In the rows, zero is written as 128.
Rotation paths and how fast each direction turns (degrees each step):
Each turn is a multiple of 5 degrees from 10 to 175, or 0.
Each row of a path follows its step; steps can be skipped.
Rotation 1:
step 3: [132 127 122 128 119 137 126 129 141 135 140 128 126 125 117 138 121 140
 124 133 127 123 128 120 133 141 133 130 122 126 135 126 121 132 123 126
 146 118 134 145 127 140 125 132 121 110 123 133 129 120 133 113 129 136
 142 132 113 129 123 133 125 128 137 138 127]
step 7: [139 128 137 120 136 118 130 135 137 130 127 122 126 125 135 121 137 128
 123 124 125 133 153 134 126 128 135 127 135 141 125 125 124 115 136 136
 126 126 132 120 149 138 141 124 130 123 122 140 132 118 125 124 123 136
 138 128 116 128 137 129 117 130 130 121 126]
step 17: [130 130 130 110 112 123 122 137 123 134 122 126 117 124 126 118 117 124
 145 123 116 121 140 117 128 124 115 134 129 127 127 133 131 140 128 135
 138 120 125 129 137 132 133 139 131 127 134 130 120 124 117 125 120 134
 130 133 131 136 126 126 117 125 110 123 116]
step 18: [143 133 137 119 117 121 130 131 133 135 132 115 127 128 135 141 135 132
 123 121 127 131 142 120 140 125 128 118 124 139 132 122 108 132 137 120
 138 117 126 125 140 138 144 120 127 126 133 136 127 122 134 129 130 134
 135 128 130 137 117 128 138 131 130 128 120]
step 25: [131 127 137 117 139 123 132 143 128 118 123 127 118 131 121 128 136 112
 126 122 130 125 134 121 123 112 136 126 126 121 135 114 117 122 139 126
 140 121 128 121 116 136 127 145 117 116 125 126 124 133 136 117 129 135
 133 137 120 123 134 132 122 134 120 131 129]
step 26: [136 123 130 126 133 126 135 137 136 123 131 123 134 115 127 123 133 113
 131 126 130 126 142 138 125 136 125 129 137 136 147 129 134 127 129 123
 123 129 110 121 141 135 128 139 120 130 121 131 115 135 112 125 139 128
 135 136 131 131 116 136 139 135 119 129 138]
step 27: [139 123 121 119 125 128 117 128 126 122 127 127 138 123 128 138 116 125
 132 126 129 108 134 124 138 125 128 129 128 118 134 150 122 139 136 117
 117 126 115 133 128 131 124 137 131 125 120 123 126 127 138 130 144 126
 122 118 127 132 120 133 131 137 124 112 125]
step 29: [136 131 127 112 135 116 140 124 134 146 134 122 128 114 125 127 136 128
 125 129 124 123 129 121 134 132 115 118 131 138 128 123 121 125 128 120
 130 123 120 145 135 119 139 128 124 131 135 124 135 130 123 110 139 127
 147 128 134 126 126 129 139 128 126 138 124]
step 30: [140 130 110 124 133 132 129 127 132 134 137 131 138 125 117 128 136 127
 109 111 140 124 136 124 123 118 130 137 126 125 129 133 121 131 123 122
 135 121 129 145 131 122 122 127 135 118 118 127 133 126 137 124 141 127
 125 128 143 122 115 137 115 129 136 132 134]
[129 129 128 131 130 122 127 128 132 127 128 125 128 129 132 132 129 128
 128 127 128 126 129 131 130 127 126 130 127 129 129 123 128 129 127 131
 125 126 129 130 127 129 129 131 128 129 127 128 126 131 129 124 125 124
 129 130 132 128 127 126 128 129 131 129 129]  100
[133 130 130 126 131 131 126 127 127 125 126 129 127 126 128 131 126 128
 127 129 128 126 127 128 130 128 128 126 127 129 126 127 127 127 131 131
 128 127 127 126 129 126 131 127 126 127 130 126 134 128 129 128 127 125
 128 128 128 125 129 134 131 131 129 126 127]  160
[125 128 129 129 131 131 127 129 127 127 130 128 129 125 126 129 130 131
 127 131 128 129 125 126 125 128 128 129 124 125 132 127 131 129 128 129
 128 124 128 127 128 133 127 126 129 127 132 128 129 131 128 126 125 127
 126 125 125 125 126 126 128 126 130 129 132]  35
[130 128 127 128 129 129 132 127 126 125 126 130 127 128 130 125 130 134
 127 127 126 130 129 131 128 129 127 130 126 127 128 128 126 127 126 128
 128 127 125 127 127 127 127 125 125 132 127 131 125 127 132 126 124 129
 127 130 124 129 128 127 127 133 127 127 125]  25
[127 128 127 129 131 129 127 129 127 128 129 129 130 125 130 130 127 130
 127 124 130 127 130 129 131 131 131 129 127 130 130 130 125 127 129 126
 124 132 129 129 128 130 126 123 130 126 125 128 127 127 125 126 127 128
 125 131 128 129 127 132 127 125 127 126 131]  95
[130 127 127 127 128 126 131 125 131 128 132 126 131 123 127 125 127 127
 129 131 130 131 131 129 132 127 127 129 127 129 128 127 131 127 127 130
 130 125 128 129 125 128 126 129 132 129 131 128 128 128 127 129 128 128
 126 129 129 127 133 130 128 128 124 124 129]  115
Rotation 2:
step 9: [133 141 130 119 128 133 131 122 123 124 124 128 138 109 123 134 127 128
 124 139 128 110 137 126 121 123 115 125 134 136 127 130 129 124 128 122
 129 121 130 120 137 124 115 150 124 136 124 130 130 141 148 128 132 134
 136 125 124 124 127 130 113 115 126 142 115]
step 11: [140 120 127 125 132 112 139 125 128 129 133 127 122 137 113 132 130 141
 120 126 143 123 141 117 136 134 116 139 123 128 115 126 134 124 124 128
 125 114 132 123 121 127 135 128 130 125 121 131 127 117 151 120 136 133
 143 117 128 115 123 136 124 124 123 132 121]
step 13: [127 128 119 128 130 137 129 131 130 125 127 120 123 123 106 127 129 124
 119 131 122 126 128 119 134 136 130 137 132 143 122 137 129 133 129 128
 135 129 136 125 121 125 133 129 133 135 118 142 136 133 134 127 129 143
 145 125 137 141 136 141 132  97 133 125 129]
step 14: [128 116 132 119 131 120 134 135 137 133 131 131 131 124 127 129 138 140
 130 129 137 122 149 124 132 131 128 140 133 130 124 136 134 133 115 113
 125 115 136 132 120 125 129 137 136 134 116 147 133 131 139 121 129 126
 144 119 132 121 120 135 127 130 117 139 113]
step 19: [129 126 130 122 136 116 136 120 135 122 130 126 117 114 117 128 119 137
 114 125 141 125 124 117 140 138 117 138 131 129 126 134 120 141 133 125
 133 129 129 116 125 130 127 133 129 137 132 138 140 134 134 114 143 138
 142 130 132 126 123 145 116 115 126 126 127]
step 21: [140 143 119 141 128 128 129 120 129 119 133 131 131 132 112 122 127 124
 125 132 121 109 133 108 136 132 129 125 130 132 123 143 134 123 130 133
 118 134 128 129 129 131 134 141 126 133 116 133 115 129 144 128 127 138
 132 123 126 134 128 137 122 108 126 140 123]
step 22: [126 129 137 125 126 130 120 136 139 130 135 117 128 112 117 140 110 140
 123 118 131 128 130 122 133 134 124 146 141 122 127 135 132 139 128 124
 126 115 130 123 123 117 124 137 129 137 121 138 131 137 139 114 135 135
 135 130 127 136 125 138 124 114 122 137 120]
step 25: [131 128 136 116 131 141 133 128 135 130 128 122 134 111 123 141 120 128
 115 128 130 133 127 117 132 123 122 129 148 134 124 137 117 121 124 129
 135 124 135 114 124 125 115 152 135 137 120 135 131 124 131 118 135 135
 138 124 129 127 133 137 124 113 124 135 121]
step 28: [137 132 136 129 128 131 129 134 134 128 119 115 134 115 112 149 122 135
 109 134 128 118 123 123 128 120 119 141 139 137 120 131 133 125 122 125
 137 122 146 118 126 124 124 133 119 139 133 126 135 123 135 120 138 139
 130 133 140 118 129 129 128 119 127 126 119]
[130 130 130 128 131 129 126 130 128 126 126 131 128 131 127 126 128 127
 128 129 127 127 132 125 130 128 127 129 129 124 129 128 128 127 130 123
 126 127 127 127 131 130 132 129 130 130 127 125 126 123 129 133 127 127
 126 127 130 125 128 127 127 130 127 129 124]  115
[127 129 128 126 125 128 129 129 127 126 131 126 129 130 126 129 131 126
 131 130 127 126 128 126 129 127 128 127 126 130 131 129 127 130 133 126
 128 131 125 130 133 128 129 131 126 124 128 130 130 130 132 130 127 131
 124 130 126 126 127 128 129 128 128 131 131]  125
[129 124 127 127 131 129 128 130 124 128 127 128 127 129 128 129 128 129
 133 128 129 130 129 129 126 126 129 126 132 126 127 131 126 131 127 130
 124 129 128 125 130 125 124 128 127 130 126 131 126 129 130 129 129 128
 127 128 130 131 127 124 129 129 131 129 129]  45
[129 127 132 132 124 127 132 129 125 127 131 130 128 128 124 131 125 129
 127 127 127 130 129 125 128 128 130 128 126 130 126 128 127 127 126 128
 126 127 126 129 129 125 130 129 131 129 132 126 129 125 129 127 127 124
 126 129 125 132 126 125 129 127 130 131 129]  70
[129 130 128 128 128 130 127 127 127 129 127 129 130 125 130 128 129 129
 129 132 121 129 125 128 126 126 132 128 128 130 128 129 128 126 125 127
 129 127 128 129 130 129 128 131 130 126 123 129 127 127 129 128 127 129
 128 125 128 133 133 128 129 124 127 129 125]  90
Rotation 3:
step 4: [116 121 131 125 139 122 121 124 121 123 133 131 125 121 125 115 131 111
 117 133 138 120 137 133 131 140 121 119 152 132 128 118 120 126 128 119
 118 127 147 138 127 122 119 120 135 115 131 120 127 123 140 135 122 128
 124 116 124 122 127 133 134 121 128 132 136]
step 12: [134 136 104 140 125 119 124 136 136 114 120 117 123 118 126 117 119 130
 120 132 139 124 131 131 127 120 135 118 137 114 127 133 122 122 118 124
 124 115 132 122 125 134 137 113 132 122 127 120 125 130 139 117 141 146
 133 125 124 122 139 128 135 130 130 126 131]
step 14: [126 127 127 135 130 135 131 124 110 113 140 121 144 125 126 109 129 127
 132 132 125 142 123 145 122 120 119 118 125 123 130 134 130 138 130 123
 121 123 130 134 123 114 132 135 122 123 139 119 126 135 137 115 146 122
 116 126 127 126 131 131 127 131 115 116 131]
step 21: [129 110 130 137 136 119 135 132 135 134 131 125 134 137 123 118 127 120
 121 137 127 123 139 126 123 120 121 127 144 128 114 122 129 113 143 122
 121 121 137 146 127 139 128 122 127 134 130 132 118 126 130 126 137 124
 131 107 119 138 115 130 130 126 124 129 140]
step 25: [135 121 122 131 129 142 136 113 133 121 129 134 123 129 127 125 119 118
 137 131 131 108 120 129 136 123 121 121 132 142 129 131 136 133 125 129
 123 141 138 123 121 129 124 124 123 125 132 105 142 134 129 118 116 133
 129 142 133 111 130 131 129 132 130 137 145]
step 26: [122 129 117 120 124 120 126 124 131 134 122 130 121 131 121 133 141 123
 137 118 117 138 126 136 147 126 123 124 141 128 144 136 129 134 115 119
 129 137 111 120 118 134 150 132 117 129 143 128 130 115 126 137 130 125
 119 134 125 127 122 133 120 123 133 132 124]
step 28: [126 125 122 132 129 129 146 138 124 121 134 134 132 126 109 134 132 111
 114 109 115 129 120 122 140 121 129 133 127 119 119 129 126 121 124 123
 123 118 119 131 124 153 119 136 119 131 127 122 135 124 129 124 120 129
 137 137 127 133 133 134 139 122 129 129 119]
step 30: [140 110 125 126 121 122 126 127 120 138 125 129 133 110 120 123 124 114
 118 125 139 136 135 128 126 137 130 114 122 112 116 131 129 133 130 132
 128 123 136 126 116 134 127 126 127 126 112 129 119 146 130 138 133 125
 127 126 132 139 133 126 121 112 135 123 114]
step 32: [131 122 118 127 115 117 135 116 115 134 114 123 133 130 127 126 126 121
 135 128 124 117 141 133 138 123 118 128 129 124 146 146 134 134 108 140
 130 130 131 126 125 127 138 130 128 135 132 137 124 139 125 131 127 125
 119 120 118 134 124 125 128 120 123 114 146]
[130 128 126 128 131 125 130 130 131 128 130 130 130 127 129 128 127 123
 132 127 131 129 127 127 132 129 129 128 127 129 127 129 134 127 127 125
 130 132 129 127 127 129 128 127 131 129 131 127 128 125 129 130 129 131
 128 128 130 126 126 128 131 126 127 131 125]  20
[126 130 125 128 129 129 126 131 130 130 129 130 128 126 129 128 131 128
 128 127 130 127 128 125 126 126 126 127 126 125 130 127 128 131 130 131
 130 129 129 126 125 130 126 127 127 127 128 124 127 127 131 126 129 126
 130 130 127 130 130 120 127 130 125 127 127]  65
[129 127 132 125 129 128 131 128 127 131 130 126 131 131 132 128 129 128
 132 129 127 125 131 131 127 129 126 127 122 126 125 129 128 130 125 129
 129 129 129 127 125 128 129 129 128 131 124 127 125 129 128 128 129 129
 124 131 128 127 128 128 128 129 129 128 130]  45
[127 128 133 129 131 130 128 130 129 128 129 130 129 129 127 129 130 128
 127 130 131 126 127 127 128 126 128 128 126 130 126 129 130 127 128 127
 125 123 130 128 127 126 125 131 123 126 131 128 126 130 133 129 131 125
 127 126 130 130 127 130 128 126 132 128 127]  110
[131 127 129 125 130 131 126 126 131 123 128 129 127 129 128 127 129 128
 127 127 124 130 129 129 130 128 127 128 131 128 128 128 129 129 131 130
 130 128 128 129 126 133 127 134 129 131 129 129 124 130 129 129 126 129
 130 127 129 130 128 127 128 131 131 131 127]  145
[131 128 133 130 126 128 127 127 128 129 129 130 130 130 127 123 127 126
 127 130 130 133 125 131 130 128 128 127 126 125 128 130 130 129 129 133
 127 128 130 127 129 127 128 127 127 129 125 131 129 128 131 127 126 128
 131 126 127 127 124 127 127 129 125 126 128]  45
